One turn moves every row onto another: examples first, then more rows asked:
Pesil: [-11 -13  13 -10 -12  -5  23  -3  18   3  -2  -6  27  14]
tili: [ -5 -20 -38  -4  -7   9  20   2   7 -13  11 -14  28  20]
gasob: [ -3  -9  -7   9 -15  -6 -28   2  -3  12   2 -19  -5   3]
Lobin: [  6  -7   9  -4  -7  -5  -7 -17   1   9  -9 -14 -23  28]
Vatuv: [  6 -12 -38  -3 -12  20  -6 -16 -12 -24   1 -11  -4  21]
gudi: [ 16 -17 -23  -3  -9  17  -7   8 -21  -1  -5  17   9  14]
nube: [  5 -16 -34   8 -14  16 -19   2 -14  -6   4  -3   8   1]
vesim: [-15 -18  -2  -3  -2 -10   8  -4  26  16   5 -26  15  16]
Muki: [ -8 -14   4  -5  -9  -8  14  -1  29  12   0 -20   9  25]
viv: [ -9 -11 -18 -20 -10  -4  18   7   7 -16  13  -9  35  13]
kitaf: [  0  -3 -25   8 -37  16   3 -12 -13 -15   2   7  -3  33]
kob: [ -3 -17 -39  -5 -22  20  -2 -19 -21  -2   5   3   8  20]
mur: [ -7 -23   0 -12   3  -7  16  -6  19  22   0 -14  17  17]
mip: [ -9  -6 -18 -13 -18  -3  18  11  13 -21  13 -13  30  13]
gubo: [  1 -11 -27  -1 -15  10  28   6  16 -19   5  -4  19  34]
vev: [  4  -3 -26  17 -28  11 -18   6  -1 -17   4  -4  -3  15]
vatu: [  7  -8 -30   5 -16  17   0 -15  -7 -30   2  -6 -11  29]
Fiti: [ 18  -9   7  -4  -8  -1  -9   6  -9  17 -10  10  -7  20]
tika: [  1 -12  -2 -18 -10  -4  -9 -15 -17  30   1  -2  -5  26]
meni: [  1 -10   2  -4  -9  -7 -12 -24   3   8  -3 -22 -21  23]
zegeb: [-16 -11  10  -5 -19  -7  17  -3  23  -1   3 -13  23  10]
gupaz: [  5 -12 -27  -3 -23  20   5 -13 -23  -7  -1  16   4  29]
lasez: [ -6  -7 -38   7 -34  17  -7 -15 -13 -11   5  -9   1  21]
lik: [  7  -1   7  10 -23  -4 -17  10   4   6  -3  -5 -13  22]
zudig: [  7 -13   6 -12   1  -3  -5 -20  -8  15  -9  -7 -17  26]
Fuz: [ -9  -9  -9 -10 -15  -9 -15 -20 -10  27   5 -17  -8  16]
biv: [-13 -16   9 -15  -9  -3  20  -4  14   7   0  -8  29   7]
nel: [ 11 -15 -35  -8  -6  19   2 -17 -18 -19  -3  -1  -2  23]
Lon: [ -7   1  -5  -2 -25  -9 -14 -15  -3  18   3 -15 -16  28]
Kekek: [ 14  -4 -14  11 -24  14  -4  12  -9 -13  -4  15  -1  26]
Tif: [  9 -19  -4  -8   0  -2 -19   1 -14  23  -3  -6   2   2]
lebus: [ -3  -3 -15 -14 -16  -4  21  11  13 -22  12  -7  27  20]
tiri: [  3 -20 -29 -10  -6  12  27   6   7 -13   7  -3  27  30]
gela: [ 13  -9 -26  -3 -12  19   5 -11 -13 -25  -2   5  -9  33]
kov: [-18 -16   6  -6 -12  -5  14  -6  20   5   4 -15  26   3]
megu: [  3   2   6  -9 -22 -10  -4 -11  -8  23  -3   0 -14  38]
tage: [ -6 -14 -37  -1 -18   9  17   6  17 -16  12 -17  22  24]
siner: [ -1 -15  -1 -11   2  -3 -11 -23  -6  15  -4 -19 -16  17]
kedef: [ -3 -17   9  -7  -1  -7  20  -2  22  16  -1  -8  11  29]
ziva: [ -5 -10 -14 -19 -10  -3  24  10   8 -14  10  -3  32  18]

vatu moves to meni
tili moves to mur
Where do these go?
Tif moves to gudi
mip moves to kov
lasez moves to Fuz

One turn moves every row onto another: examples first, then more rows asked:
Veve: [  5  -6  -3   6   6  -3 -15  -4   7 -20  11  -3   5  -3  10]
kided: [ 16  -8  10 -25   3   1  -8  12   1  26   0  -5  -9   8  10]
Dil: [ -9   4   1  17  20 -18  -5  -3 -17   1  28   0   7  -2  -5]
vivi: [  0 -12   2 -28   7  -3  11  -1  -1   9 -21  -9  -7   0 -22]
fip: [-10 -11  24  15  23   3  17  -2 -17  -6  -4  -1 -36  11  -5]
Neso: [ -3  -3  11 -32  13  -6   1  12  -6  30   5   2  -6   8   3]
bikon: [ 12  -5  17 -30  18  -7  -2   7   5  22   9  -7 -20   3  -2]
nagu: [ -3   0  -3  39  -2   3  -4   4  -4  14   6 -10 -25   6 -28]
tavir: [ -5  -3  26  -7  -3   1   9   6  -6  17  14  -5 -38   5 -35]
suner: [  7  -1  -3  25   4  -6 -16   1 -14   0  18  -3  11   1   8]
sufo: [-16  -4  18  -2 -19   9   8  14 -17  28   5   4 -18  13 -22]
nof: [  3 -17  20  22   8  13  10   1 -16  -5 -12  -3 -33  14   6]
Levor: [-14   0  -5   1  10  -9  -7  -3  -2 -14  14   4  13   0   7]
Zipes: [-11   1  -5  38  -2   3  -2   6  -8  17   8  -6 -20   8 -28]
vad: [ 13  -9  22   2 -23  14  -2  11  -4  18   2  -6 -32   8 -20]
voni: [  9 -14   2 -26   3   0   8   0   3   8 -24 -12  -8  -1 -20]
mudos: [-18 -11  18  18  11   9  16   3 -25   1 -11   4 -23  17   4]
Med: [ -9   2  -2  35   4  -1   1   3  -6  14  10  -7 -25   5 -33]
fum: [ 15  -2   4  21  19 -14 -14  -6  -3  -8  27 -10  -7  -7  -5]
luvo: [  2 -13   1 -25   1   1   9   2  -1  11 -24  -8  -3   2 -18]
Pupev: [ -4  -2   1   0  19 -13  -8  -9   7 -21  20  -3  -2  -6   0]

vivi moves to luvo
sufo moves to vad
Where do these go?
Neso moves to kided
Dil moves to suner
Zipes moves to nagu
Veve moves to Pupev
fip moves to mudos

One turn moves every row onto another: examples first, then more rows asked:
Guraf: [ 10   3  -3 -24 -22 -16  25  -6  17  -3  10  -5 -12   6  18  21   5  10]
zerap: [ -2   0  14 -30  -8   8  13  21  24 -40   4  14 -11   8  22 -27  11  10]
nopug: [ 15  -3   4 -27  12   4 -11  38   7   7  10  17   2 -10  25 -19   3   7]
zafov: [  4 -24  10 -29 -10 -15  15   3  14  -3  21 -14  -4  -8  17  10  -9  17]
butut: [ 21  26  -9 -22   0   5   1  27  15   5  -5  25  -8   6  28  -6  14   1]
Bemig: [  9   8  -3 -15 -14  16 -14 -15  24   8   9  12 -12  10  17 -12 -28  11]
vusop: [-20 -13   9 -18  16  -5 -16   0   4   2   7  -5  -8   9  22  -4  28  12]
Tizub: [ 11  23  -6 -26   6  10  -5  13  32  -5 -28   5 -17  10  28  -1 -10  11]
rop: [  6  -6   7 -32  18  10 -16  24  26  -4 -13  -3  -6  -6  26 -13 -21  18]
furik: [ -2  -6   9 -36   9  18  27  11   4   7  -4   0 -35   8  -1 -13   5  15]
fisuv: [ -3  -1  14 -31  -8   9  13  21  26 -40   3  13 -12   8  22 -27  11  11]
siziz: [-19   2   2 -16  11  -4 -11 -11  13  -1  -6  -4 -15  19  23   4  29  11]
toze: [-16  -1   3 -15  10  -6 -11  -2   4   4   5   2 -10  15  23  -1  36   8]
Duna: [-23 -10   7 -19  16  -3 -16  -8  12  -3  -4 -10 -13  13  23  -1  21  15]
dopoz: [  3 -10   5 -28 -13 -13  18  -9  24  -9   5 -17 -11   2  18  18 -11  17]
mene: [  7  -2  -9 -23 -15  22  11  18  27  -4 -12 -12  15  -3  20   0 -18  17]
naruf: [ 13  13 -17 -20 -23  21  19  17  25  -1 -11  -2  13   1  20   4  -5  10]
Fim: [  0   0  -3 -23  12 -14 -17 -18  19   0  12  -6 -11   3  19 -32  13   6]
suge: [  6  16  21 -23 -19  24  -5  22  -1  -6  10 -14   6  13  11   4   7  -7]
fere: [  1  11  24 -25 -15  26  -9  16   8 -11   1 -24   4  12  11   5  -5  -2]
kel: [  0  -7   9 -35  10  17  26  13   2   8  -1   2 -33   8  -2 -14   6  15]
ratu: [ 11 -10   3 -25 -18 -18  21   6   7   2  27  -1  -3  -3  17  13   8   8]
liti: [  3   7  26 -25 -14  25 -10  23   1  -7  10 -21   8   9  11   1   0  -3]
sul: [ -1  -4   7 -35   9  18  28  10   4   7  -4   1 -35   9  -1 -12   7  14]
dobof: [  3   4  -6 -22   9 -15 -14 -17  17   1  14  -2 -10   4  20 -32  19   3]
Vom: [  0  -4   8 -35   8  17  28  12   2   8  -2   4 -35   9  -1 -13   8  14]
tizul: [  2   8  -8 -21   7 -14 -13 -21  21  -1   8  -2 -14   7  20 -28  18   4]
Binu: [ 13   2  -1 -13 -14  13 -14  -3  11  15  25  21  -5   3  16 -19 -19   6]
Kopet: [  8  -4   2 -16 -10  16 -18  -8  18  10  18  11  -6   3  15 -18 -31  12]
Ter: [ -2   2  13 -30  -8   8  15  21  24 -40   3  14 -11   9  22 -27  12  10]
Tiv: [ 14  13  -6 -12 -18  15  -9 -10  17  13  16  22 -10  11  16 -12 -16   5]
mibe: [  4  21  20 -23 -20  25  -5  14   7 -10   1 -18   2  17  12   8   3  -5]
bofa: [ 15   3 -14 -20 -20  18  17  28  15   5   4   3  20  -5  19  -3   1   8]
luvig: [  0   4  -5 -23  10 -13 -16 -23  23  -2   6  -7 -14   6  20 -30  12   6]
kage: [ -3   1  13 -30  -8   9  13  20  25 -41   2  13 -11   9  22 -26  10  10]
gik: [  9 -10  -7 -24 -13  20  10  28  17   2   3  -7  22 -11  19  -7 -12  14]

mene moves to naruf
kel moves to furik
Where do these go?
nopug moves to rop
ratu moves to zafov
tizul moves to dobof
fere moves to mibe
toze moves to vusop
Bemig moves to Tiv

One turn moves every row onto another: examples first, then more rows asked:
sab: [  0   8 -18 -30  13 -11  13  13  -7 -26   2  28  35  34  27 -12   4 -13
 -18  34  20  -2 -14]
somip: [ 16 -12 -35  -5   8 -11 -24  24  -8   4  27  34  23  15  15  -1  -7  -1
 -31  38  21  -9 -18]
pir: [ -4  15   1  -6   2 -22   5   7  -9  -9  14  21  38  38  33 -19   9   7
 -25  20   7  -2 -18]
kikup: [-12  24 -12 -10   6 -14 -61   0 -15 -19  20  25  41  10  -2 -28  -9  -9
 -14  17  -5   1 -10]
dumif: [ 14   2 -38   0  16  -5 -21  25  -2   5  19  54  14  26  11   1 -17 -20
 -34  22  18   1 -19]
rup: [ -3   6 -21 -34  12 -20   1  17 -12 -30  31  25  43  18   9 -41  -9 -21
 -13  19  -1  -3  -8]
kide: [ -6  15 -10 -18  15 -35  -3  23  -5 -24  26  44  33  22  14 -35 -13 -16
 -17   1 -10  -2  -4]
bivup: [ -5  15 -20 -24  11 -19 -57   7 -10 -33  11  32  36   2  -2 -21  -9 -12
  -7  26   5  -4  -3]
nef: [ 12   1 -41  -3  19  -1 -20  24  -4   5  19  52  17  25  11   1 -19 -25
 -35  24  18   0 -19]
Vipoz: [  6   9  -5 -17   3 -40  -5  26  -4 -24  24  37  35  24  10 -40  -1  -3
 -15  11  -6  -2  -8]
sis: [ 12 -12 -35  -7  13 -11 -26  22 -10   6  30  34  23  11  19   1  -9  -2
 -32  35  20 -10 -16]
seb: [  8   2 -32   7   8   3 -26  14 -12  19  35  31  28  28  11  -9 -14 -12
 -39  25  12  -1 -27]
vuki: [ -8  16 -27 -22  27 -14  -5   6  -7  34 -14  32  45   4  15 -24  -2 -20
 -15   7  18  10  -4]
livu: [  5  17 -22 -16  18 -18  -6   9  -4  34 -22  33  41  11   8 -28   6 -12
 -14  11  22  14  -8]
Sez: [ -2  40  -7 -16  11  -7 -34  11   1  10  26  41  23  -5  40 -33   3 -20
  -1  12  14  -1  -8]
Zepo: [-13  11 -14 -23  13  -5   8   0 -16 -11  23  13  44  31  33 -19  -1  -8
 -25  25   9  -4 -16]
Feg: [  0  20 -21 -21  11 -11 -43  19 -14  27   7  21  38  21 -14  13   3 -16
 -17  31  15  -6 -11]
somu: [ -8  20 -17 -17  17 -18 -47  18 -11  29  11  26  37  16  -5  16   0 -10
 -19  21  10  -8  -5]
foni: [  1  23  -9 -11   8  -8  11  11  -5 -14   1  35  33  51  20 -20   1 -16
 -25  18  11   9 -22]
tov: [ -6  29 -21 -16  12  -8 -56   6 -10 -28   5  39  33  19 -10 -27 -14 -27
 -11  18   1   9  -9]
pom: [  9  15  -8 -15  -2 -27  -1  21  -9 -21  23  29  42  35  -1 -47  -3 -13
 -16  14  -4   5 -17]
divi: [  6  12 -20 -29   6 -18   2  22  -9 -30  19  33  40  32  -1 -43  -9 -27
 -14  19   2   6 -13]
noz: [  5   1 -29   9   9   0 -26  13 -12  20  36  33  26  26  13  -8 -14 -10
 -40  21  10  -1 -24]
zef: [ -9  19 -26 -25  21 -13 -43  21 -12  24   8  30  33  14  -5  20  -3 -18
 -16  25  12  -9  -3]
Sak: [ -1  16 -17 -12  17 -24 -10   7  -6  40 -13  27  45   6  15 -28   7  -5
 -16   9  16  10  -6]
buli: [ -3  23 -12 -10   0 -12 -59   1 -15 -21  16  23  41  18  -8 -30  -5  -9
 -13  22   0   5 -13]
zev: [ -6  24 -25 -23  19  -6 -42  18 -15  27   7  27  36  22 -13  13  -3 -24
 -17  23  13  -4  -8]
faren: [ -5  11 -22 -21  24 -24  -8  11  -4  33 -15  32  42  -4  20 -21   5  -8
 -12  10  21   6  -1]
popet: [ -1  36 -15 -28  14   3 -31   7  -2   7  29  33  28  -7  37 -33   2 -27
   1  21  20  -1  -9]
Gedez: [ 22  37  -5 -15  -4  -9 -32  17   4   7  14  37  25   7  25 -39  14 -14
   3  24  25   5 -16]
Tos: [-19  23 -14 -15  24  -7   9   5  -8 -10  13  37  33  38  35 -14  -9 -21
 -27   8   5   2 -12]
lufef: [ -8  11  -9 -18  18 -27   7  16  -3 -22   7  38  28  27  40  -7   1  -1
 -20  19  10  -7  -7]
Zafan: [ 10  35 -19 -32   7   9 -28   9  -5   1  21  31  29   2  27 -37   4 -32
   3  29  27   2 -13]
fuda: [ -2  26 -16 -13  14 -17 -45  22  -9  29   3  33  32  23 -10  15  -1 -15
 -21  20   9  -4  -9]
vur: [  4  20 -22 -19  12 -18 -43  24 -10  23   0  31  33  21 -14  16   2 -13
 -16  29  16  -6  -8]
Zusu: [ -3  12 -26 -23  21 -10  -6   3 -11  36 -11  19  49   4  11 -29   3 -15
 -15  16  22  10  -7]
Dati: [  1  18 -16 -17   4 -25 -57  12  -8 -32   5  37  32   8  -3 -21  -3  -6
  -8  26   5  -1  -5]
matem: [  6   9 -25 -26  18 -17  -4  10  -7  29 -19  26  45   4  10 -26   6 -11
 -12  19  26  11  -6]
sog: [ 18  38 -12 -23  -2   5 -29  12   0   5  16  31  28   9  22 -40  11 -26
   3  31  28   8 -19]
Ved: [-12  13 -14 -23  16 -23  -3  14 -12 -20  37  29  42  21  14 -40 -14 -21
 -18   5 -10  -3  -7]
busim: [ 12  40  -4 -12   3 -14 -33  17   6   8  17  46  19   1  35 -33  10 -14
   0  15  18   1 -10]
Luref: [ -6  31 -15  -9  12 -17 -57   8  -7 -26   5  45  31  19  -5 -23 -12 -20
 -12  11  -1   6  -9]

Zusu moves to matem
somu moves to zef
Where do these go?
sog moves to Gedez
Zepo moves to sab
Dati moves to Luref
noz moves to sis
rup moves to divi

